Here are some points, each followed by its number:
[-0.5 -0.7  1.2  2.1 -0.7 -0.8  0.8 -0.6  2.   0.4 -0.3  1.2  1.2  0.4
  0.7  0.4  1.4 -1.2 -0.4 -1.3 -0.8 -0.3  0.9 -0.3  0.5  0.4  0.1  1.9] 0
[ 1.4  0.3 -1.1  1.2  0.  -1.2 -0.4  0.3 -0.3  2.2 -0.4 -2.1 -0.2 -0.4
 -0.2  1.   0.1  1.5 -0.5  0.9  0.5  0.2  0.7 -0.3  0.  -0.3  1.  -0.1] 1
[ 0.7 -0.9  1.2 -2.4  0.5  0.6 -1.4  0.5 -0.3 -0.2  0.8  0.4 -0.5 -1.
 -0.1 -1.6 -0.4  0.4 -1.1  0.  -0.6  0.   0.8 -1.2 -0.3  0.7 -1.5 -0.3] 2
[-1.1 -0.1 -0.4  1.8  0.2 -0.2  1.6 -0.6  0.  -0.4  0.6 -1.2  0.2 -0.2
  0.3  0.9 -0.4  0.6  1.1 -0.6  0.3  0.4 -0.5 -0.3 -0.7 -1.   0.1  0.2] 3
[-1.   0.3 -0.4  1.4 -0.6 -0.8 -1.9  2.8 -1.5  0.4 -0.8 -1.1  1.7  0.2
 -0.2 -0.9 -0.9 -1.1  0.1  1.3 -0.8 -2.6  0.4 -0.1  0.5  1.2  0.3 -1.1] 4
[-0.3 -0.5 -0.4  0.7 -0.4  0.5 -1.9  1.2 -2.4 -0.9 -1.1 -0.5  1.3 -0.3
 -1.4 -0.5 -1.  -1.  -0.3  0.2 -0.8 -1.5  0.6 -0.2  0.8  2.2  0.1 -1.5] 5
[ 1.1 -0.9 -0.2 -0.3  2.1  0.2  4.9 -3.9 -0.7 -0.8  0.1  0.2 -2.3  0.1
  0.2  1.6 -1.1  0.2  0.9 -0.1  1.1  2.9 -1.7  1.9 -1.3 -0.7  0.   0. ] 6
[ 0.7 -0.3 -0.1  0.8  0.3 -0.1  1.1  0.2  2.3  1.9 -1.2 -0.5 -0.3  0.4
  0.2  0.3  0.3  0.4 -0.4 -0.6 -0.6  0.7  1.3 -0.2  0.9 -0.1  0.9  1.3] 7
[ 0.7  1.9 -2.3  1.7 -0.5 -1.1  2.  -1.3  1.6  1.2  0.8 -1.1  0.3 -0.3
  0.3  1.7  1.   1.5  1.7  0.7 -1.1 -1.  -0.2  1.8  0.8 -1.2 -0.1  0.9] 8
New points follow, each followed by the numbers of its two nearest points above, nearest first.
[-0.8 -1.9  1.4  1.2 -0.5  0.1  0.3 -1.2 -1.2 -2.   0.4  0.3  0.9 -0.9
 -0.5 -0.1 -0.1 -1.   0.1 -1.4 -0.4 -0.6 -0.1 -0.5 -0.2  0.7 -0.5  0.2] --> 3 0
[ 0.6 -0.6  1.3 -0.4  0.9  0.1  1.3 -2.3  0.3 -0.5  0.6  1.6 -1.7 -0.3
  0.7  0.6  0.8 -0.4  0.5  1.1 -0.6 -0.4 -1.1  1.2  0.2 -0.2 -1.1 -0.1] --> 3 2
[-0.2 -0.1 -1.5 -0.7  0.2  0.   0.2  0.1 -2.  -1.9  0.7 -0.6  0.7 -0.1
 -1.9  0.3 -1.  -0.9  1.  -1.1  1.6  1.4 -0.7 -0.3 -0.3  0.9  0.4 -0.4] --> 3 5
[ 0.3  0.   0.4 -1.3 -0.1  0.2 -0.7  2.  -0.5 -1.  -1.3  0.4  0.9  0.5
 -1.1 -0.7 -1.2 -1.3 -0.3 -1.7  0.4  0.1  0.3 -0.1  0.   1.   1.3 -0.9] --> 5 2
[-0.3 -0.8  0.7  0.9 -0.1 -0.1 -0.3  0.9 -0.5  0.2 -0.5 -0.1 -0.3  0.1
  0.5 -0.4 -0.2  0.2 -0.3  1.1 -0.3 -0.4  0.3 -0.4 -0.2  0.1  0.  -0.5] --> 3 1
[-0.2 -0.7  0.8  0.   0.  -0.1 -0.5  0.5 -0.8  0.   0.3  0.4 -0.4  0.8
  0.3 -0.1  0.   0.2 -0.2  1.   0.4 -0.5 -0.2 -1.1  0.3  0.2 -0.1  0. ] --> 2 3
[-1.1 -0.7  0.2  0.3 -0.5  1.1 -0.7 -0.9  0.7  0.2  0.4  1.2 -0.4  0.1
  1.1  0.5  2.4 -1.8 -0.7  0.1  2.4 -0.5 -0.2  1.3 -0.1 -1.5  0.   1.9] --> 0 3
[ 0.3 -1.2  1.1  1.9 -1.  -0.1  1.6 -0.4  0.8  0.1  0.2 -0.5 -0.1 -0.7
 -0.4 -1.   0.3  1.   1.3 -0.5  0.   0.1  0.6 -1.1 -0.6 -1.5  1.3  0.9] --> 3 7
[-0.7  2.9 -0.8 -1.1 -1.5  0.4 -2.6  1.9  1.5  0.2  1.3  0.9  0.4  1.
  1.1  0.9  2.5  0.  -1.3  1.9  1.5 -0.6 -0.3 -0.5  0.5 -1.2  0.3 -0.3] --> 1 2
[ 1.4 -2.3  1.1  0.8 -0.6  0.3  1.  -1.  -1.2  0.3 -0.9 -0.1 -0.7 -0.7
 -0.9 -1.  -1.   0.3  0.4 -0.3  0.5  1.1  0.9  0.1 -0.9 -1.1  1.   0.8] --> 3 7
[-0.4 -0.4 -0.2  0.5 -0.1 -0.1  0.2  0.2 -1.1  0.1 -0.3 -0.4 -0.4  0.4
  0.1  0.4 -0.4  0.2 -0.2  0.6  0.4  0.7 -0.8 -0.6 -0.3 -0.5  0.8 -1. ] --> 3 1
[-0.4  1.8 -1.2 -0.2 -0.8 -0.3 -1.1  1.7  1.9  1.4 -1.2  0.   1.8  1.
  0.3  0.5  1.4 -0.9 -0.5 -1.  -0.6 -0.8  1.3  0.4  1.7  1.1  0.8  1.1] --> 7 0
[-1.1  0.3  0.   0.4  0.6  0.1  0.4  0.4 -0.2 -0.4  0.  -0.4  0.   0.6
  1.1  0.6 -0.5  0.6  0.4  0.5  0.3  0.4 -0.8 -0.6 -0.5 -1.2  0.1 -0.5] --> 3 1
[-0.2 -0.9  1.9  0.3 -0.1  0.6 -0.9  0.7 -0.7  0.4 -0.3  0.7 -0.7 -0.1
  0.4  0.4  0.6 -0.4 -0.5  0.9 -0.5  0.   0.2 -1.1  0.3  0.1 -0.6 -0.3] --> 2 7
[ 0.5  0.3 -1.1  1.1  0.7 -1.   1.4 -1.   0.2  1.   0.1 -1.1 -0.7  0.5
 -0.1  1.3 -0.7  1.1  0.5  0.8  0.2  0.9 -0.5  0.3 -0.8 -0.7  0.5 -0.5] --> 3 1
[-0.2 -0.7 -0.6 -0.3 -0.4  0.3 -1.9  2.2 -2.6  2.2 -1.2 -1.4  0.4  0.
  0.5  0.6 -1.1 -0.7 -0.8  2.2 -2.1 -2.6  0.6  0.8  1.2  1.6 -0.1 -1.2] --> 4 5
